In the rows, 128 means zero.
Each path below is one point turned by a fixed rotation once a step. After each direction that follows a path, write how fast that rotation turns it, in deg/step (0 if it stays still).
Each turn is a multiple of 5 degrees from 10 to 175, or 0.
Each row of a path follows its step; steps can be skipped.
Rotation 1:
step 5: [126 123 126 127 126 124 117 124 126 126 115 129 121 131 135 128 128 119
 125 118 127 131 141 130 126 126 129 138 121 125 124 132 128 135 147 140
 132 131 137 122 130 134 130]
step 7: [137 125 133 131 113 116 127 129 128 132 127 119 140 127 130 127 122 126
 126 126 125 112 124 129 119 110 128 128 136 134 124 130 123 128 132 129
 122 131 119 122 133 125 122]
step 15: [135 125 133 131 129 121 116 127 136 133 125 111 126 124 131 122 125 111
 134 131 124 119 122 131 129 114 136 132 127 130 132 130 118 125 134 139
 134 131 126 129 126 129 127]
step 17: [136 123 126 129 116 117 126 125 130 128 120 135 132 134 129 133 127 131
 131 126 135 134 127 120 117 116 120 119 119 122 134 141 122 132 130 123
 121 131 134 122 133 137 133]
step 21: [122 124 117 123 122 125 118 123 128 125 117 129 124 132 124 131 129 130
 137 123 118 121 124 120 118 117 142 122 133 118 133 135 126 125 142 128
 127 128 128 125 134 125 124]
step 26: [131 123 130 125 122 122 121 122 132 138 111 125 131 124 129 134 123 126
 130 119 128 123 120 134 114 126 119 123 127 126 127 125 127 131 142 120
 123 123 122 120 131 140 129]
step 31: [126 110 130 129 122 123 117 120 124 124 123 124 127 124 130 142 127 120
 129 130 118 125 130 135 114 115 121 138 128 127 134 128 132 131 129 131
 125 133 137 129 123 133 124]
step 33: [140 118 123 130 128 115 135 124 127 124 124 121 125 135 136 114 129 137
 128 130 124 124 135 123 123 125 129 126 127 139 126 135 118 127 139 127
 124 125 129 125 143 128 126]
step 34: [137 119 133 130 119 118 121 128 137 129 120 124 114 128 132 132 123 135
 127 121 133 116 118 117 122 119 135 123 126 128 129 123 123 125 138 130
 128 128 125 123 123 132 122]
step 37: [134 127 128 134 121 129 119 119 123 125 123 133 126 133 129 125 135 125
 126 116 127 128 133 125 124 126 130 137 121 128 119 140 124 128 144 138
 128 136 139 116 134 135 132]
Directions:
[127 127 128 124 131 128 125 129 131 129 132 127 123 128 129 128 125 128
 129 125 129 131 129 131 125 127 130 127 127 129 126 126 128 130 127 129
 131 128 126 129 126 126 127]  70
[125 127 129 125 125 126 128 127 128 128 125 131 128 126 124 130 124 129
 128 130 129 127 127 128 126 126 127 125 127 126 130 129 133 130 125 125
 129 128 127 126 129 128 126]  80
[129 129 132 129 129 127 128 123 129 130 128 127 126 125 131 130 128 126
 123 128 126 126 125 129 127 130 127 127 129 129 130 127 127 127 128 125
 128 128 127 126 123 126 127]  90
Rotation 2:
step 6: [124 124 132 127 135 128 131 132 120 116 131 142 133 123 127 129 125 121
 133 126 139 122 138 126 131 112 122 117 125 121 127 114 131 134 130 113
 130 133 130 125 121 122 123]
step 14: [131 128 138 139 131 134 119 120 126 115 127 128 136 137 129 119 121 124
 131 119 118 130 131 123 125 121 130 126 132 132 122 122 147 127 133 133
 129 138 128 124 135 131 114]
step 16: [119 124 138 128 121 124 127 133 131 130 135 125 130 138 114 122 134 122
 119 135 137 131 132 122 126 131 122 122 129 123 119 130 134 131 128 130
 130 129 152 119 134 131 123]
step 17: [133 120 138 131 133 125 135 123 125 115 114 128 127 121 134 135 125 131
 127 124 126 126 128 111 131 122 129 124 122 132 127 118 129 117 127 116
 130 137 130 120 128 136 114]
step 20: [129 129 146 127 126 128 124 129 125 135 133 127 127 127 128 131 112 133
 123 130 139 127 125 115 132 137 125 124 133 124 135 117 130 129 133 109
 128 129 132 130 134 131 117]
step 30: [110 123 130 143 137 126 124 124 134 131 138 128 125 136 130 122 126 126
 116 127 133 132 131 133 126 133 128 124 125 135 122 123 141 126 118 120
 136 137 128 133 130 136 137]
step 31: [119 113 144 125 123 129 140 131 125 125 129 132 127 120 116 122 113 122
 137 134 133 123 127 124 130 120 124 135 127 119 130 124 129 131 130 123
 133 133 139 122 130 124 123]
step 32: [137 128 136 127 133 136 118 122 135 123 121 124 132 128 126 131 123 121
 116 125 119 128 116 124 128 125 131 119 131 133 116 131 142 132 125 129
 126 139 132 120 127 140 115]
step 33: [137 122 135 143 131 129 143 127 130 123 131 133 137 131 122 125 128 128
 119 136 134 128 147 137 130 127 134 125 115 134 129 127 130 125 118 121
 139 131 124 127 125 127 129]
step 38: [127 127 146 130 129 135 123 133 125 135 134 119 133 118 136 129 127 140
 122 128 137 134 129 118 122 118 132 126 131 123 124 117 125 126 124 111
 126 125 138 129 132 135 128]
Directions:
[125 124 124 127 126 127 128 129 130 127 131 127 132 128 127 128 124 123
 129 129 128 129 128 127 127 128 127 127 125 130 128 131 125 126 129 128
 128 127 132 128 126 125 130]  120
[130 127 129 129 126 127 127 128 129 127 129 130 129 130 127 123 128 127
 132 130 130 126 132 129 127 130 126 123 130 129 132 126 129 132 128 130
 128 126 127 126 129 126 125]  175
[129 126 133 127 127 128 133 128 129 130 129 126 129 130 128 127 128 129
 126 128 125 123 128 127 129 129 131 127 128 125 130 126 125 129 129 130
 129 128 129 132 127 127 133]  140
[130 129 128 130 131 125 127 125 130 131 129 126 132 130 126 129 127 130
 131 128 130 127 124 125 126 124 128 126 127 126 131 129 128 125 127 129
 128 129 126 130 128 129 125]  120
[126 127 128 129 128 133 125 127 130 127 128 125 125 125 126 127 124 129
 127 129 127 127 128 131 129 126 129 129 129 126 130 129 132 130 126 127
 129 126 128 132 126 125 126]  40
[128 127 128 129 127 128 130 127 126 123 128 129 127 131 126 129 126 125
 128 126 127 128 129 125 130 129 125 132 127 124 132 127 129 126 129 125
 125 130 124 130 130 126 127]  130
[127 129 129 128 127 129 127 126 129 127 129 125 127 129 128 128 131 128
 125 125 126 128 126 126 122 131 122 127 128 130 126 128 130 129 129 131
 130 130 128 129 127 125 128]  160
